Named moves, each a turn or a mirror, and the order they were made in; the first pair answered
move tened:
[  2.6  14.5  15.4  -5.1 -19.5 -27.7 -19.5 -10.9   4.4   5.3 -49.0] -> [ 24.3  43.7 -12.0  -3.7   6.3  -1.6  15.5  24.9  -7.2 -27.9 -13.4]
[  7.9  -8.7 -12.1 -19.1  -8.5   8.4 -19.8   6.2  11.8   5.4   0.9] -> [  8.4  -4.4 -16.5 -18.5  -4.4  11.5 -13.9  12.9  12.5  -0.8   2.0]
[  1.9 -20.7  13.7   5.6   7.1 -21.7  19.3  -0.1  -3.0 -26.5 -12.6] -> [  1.8 -19.3  12.2   6.4   5.9 -20.7  18.1   3.6  -2.5 -28.8 -11.2]
move topod:
[  0.0 -20.4  19.8  13.9  -2.4 -12.3 -19.3  -7.5  23.4   3.8 -12.0] -> [  8.5  23.2 -12.3  15.4 -12.3 -15.1  10.0   2.3 -15.8  27.3   8.1]
[ 13.9 -20.9   6.7 -11.2  15.2  10.0  10.7   3.2  20.1 -23.1  -4.8] -> [ 27.3  11.6 -13.6  -3.4   9.2  11.1  18.0  14.1   3.9  -1.3  10.4]
[ -8.6  -9.3   5.0   7.4  -1.1  -2.2 -31.4 -20.2  20.9  19.2 -20.8] -> [ -4.8  23.7 -19.5   8.5  -8.1  -4.9  -9.5 -10.8 -14.1  36.5  -7.9]
move Pavi:
[  5.0 -14.2  24.7  14.7   3.3 -15.5  -3.2  -9.6  23.2  -4.5  -3.5] -> [ 10.9   4.3  18.8  21.7  -5.8 -24.1   7.8 -10.3   5.6   6.8  -1.7]
[ 12.9  39.3   2.8   2.8 -16.7 -18.5   9.5  12.2  -7.1  12.7   5.6] -> [ -3.2  33.1 -19.0 -16.9 -10.9   1.4   5.2   7.2 -17.4  25.3   4.3]
[ -1.5 -31.9  28.4  -6.2   9.9  -2.9   9.2  -7.1  15.4 -41.4 -11.9] -> [ 14.8  -7.6  33.2  12.4  -6.9 -20.8  27.9  -3.6   2.8 -36.0  -7.6]
[ -2.3  12.0 -17.0  -8.4   5.6   7.8  16.1   2.7   3.2  -1.6  15.3] -> [ -6.2   4.4 -15.6 -12.5  11.6  11.4  13.8   1.8   8.2  -7.6  12.9]
Pairs:
Between the rows of a pair lie 2 to 4 moves.
[ 22.1  16.7  -2.3  29.6  -9.5 -29.0   7.7   1.1 -31.1   5.7   9.0] -> [ 26.2  -6.1  23.7  34.7  -8.2 -33.2 -17.3  -8.3   1.2  -1.3   1.9] : topod Pavi topod
[-15.0  -4.4   0.4 -10.1  -1.8 -12.2  26.7  -0.8 -36.0 -16.2  -1.6] -> [-14.9  -9.0 -26.6 -24.0  17.0  22.7  -5.2   5.8 -11.4 -12.2  13.9] : topod topod Pavi Pavi
[ -3.3 -44.7  -7.5 -20.3   7.3  16.6 -28.6 -29.0  26.6  30.5  -6.5] -> [ 35.4   7.7  13.8  26.6 -23.4 -33.1   8.6 -14.2   3.9  39.4   7.0] : Pavi Pavi Pavi
[  8.5 -11.6 -16.7 -16.0  36.4  39.7 -13.5  18.4  23.8 -25.0  24.6] -> [-18.2 -26.0   3.5 -15.9   0.7   7.0 -45.9 -24.9  18.2  30.6 -13.6] : topod topod topod tened
[-21.5  -4.5   6.5 -20.6 -30.4   2.9 -15.5 -34.1   9.7  14.7   4.2] -> [  7.9  25.7  -2.9 -11.7 -14.8  15.9  22.4   1.0   3.7 -17.3  39.9] : Pavi Pavi tened Pavi
[  1.5  40.9  -1.9  -2.0  -3.9   7.3  12.1   0.4 -26.6   5.7  22.5] -> [-23.1  -8.3  12.7 -20.5   3.2  13.3 -30.2 -25.9   6.8   9.1  -2.6] : Pavi tened Pavi
[  8.6  16.4 -18.6   7.4  -7.5  -2.2  15.7   6.8  -2.0   2.5  21.8] -> [  8.4  11.1 -23.4   9.2  -4.2   4.0   2.6   2.4   6.7  12.1  23.1] : topod topod Pavi Pavi
[ 17.5  23.4  18.8  -1.8 -23.2 -22.7  21.3   8.5 -34.5  36.2 -30.5] -> [ 45.6  40.5  15.5  16.8 -18.3  -9.9  12.3  29.1 -12.8  29.8  -6.3] : topod topod tened
[-16.4   7.7 -11.9 -20.3  -2.7  -1.6  37.0   5.3 -45.8  -2.9  -0.5] -> [-28.3 -39.3  11.1 -26.4  11.8   5.0  -1.6  -9.5  -0.4 -21.5 -20.7] : Pavi tened Pavi
[ -0.9  26.5 -22.5  -5.6  -8.6  -3.1  27.5  15.5 -22.2   5.9  14.7] -> [ -5.7  14.5 -27.3 -15.5   2.3  11.2  23.4  15.2 -18.2  -2.6  18.6] : tened Pavi tened
[-13.3   4.7 -14.2  -8.4 -13.9   3.6 -11.9  -7.5  -8.2  36.3  -3.4] -> [  6.1 -13.6  22.2  10.0 -13.1  -6.8 -16.7  -4.4  27.9   7.2  -6.4] : Pavi Pavi Pavi
[ 17.6 -10.4 -20.4  -8.1  29.9  50.7  -6.3  15.5  19.5 -18.9  30.9] -> [  5.9   7.1  13.4  17.4 -27.9 -31.5  32.9 -15.5 -45.0  19.2  -9.9] : tened Pavi Pavi topod
[-14.2   0.1  11.1   3.8 -24.0 -31.7   6.3 -18.6 -21.8  25.6 -17.1] -> [ -3.4  24.7 -31.7  -6.8  -0.8   6.2  18.7   9.3 -30.8  18.6  17.1] : topod topod Pavi tened
[ 21.1  -7.5  25.1  11.2  19.0   5.4  20.6   5.6   2.0 -26.9  -2.3] -> [-10.7 -31.7  16.5 -13.3  14.7   5.2   0.8 -18.6  -3.5  -3.6 -26.9] : tened topod Pavi topod
[-12.4   5.0 -13.6  -5.6  19.6  26.5 -20.4   4.9  30.0 -21.2   7.5] -> [-18.0  14.7 -28.7 -11.6  13.2  26.9 -20.3  -0.4  13.7  -1.1   4.9] : tened topod Pavi
[ 27.7  44.6  -9.4  28.9 -18.9 -13.9  17.6  13.1 -15.2  29.6  19.5] -> [-14.5  14.0   5.9   7.6 -32.9 -36.4  17.5 -19.2 -36.4  33.6 -20.7] : tened topod topod topod
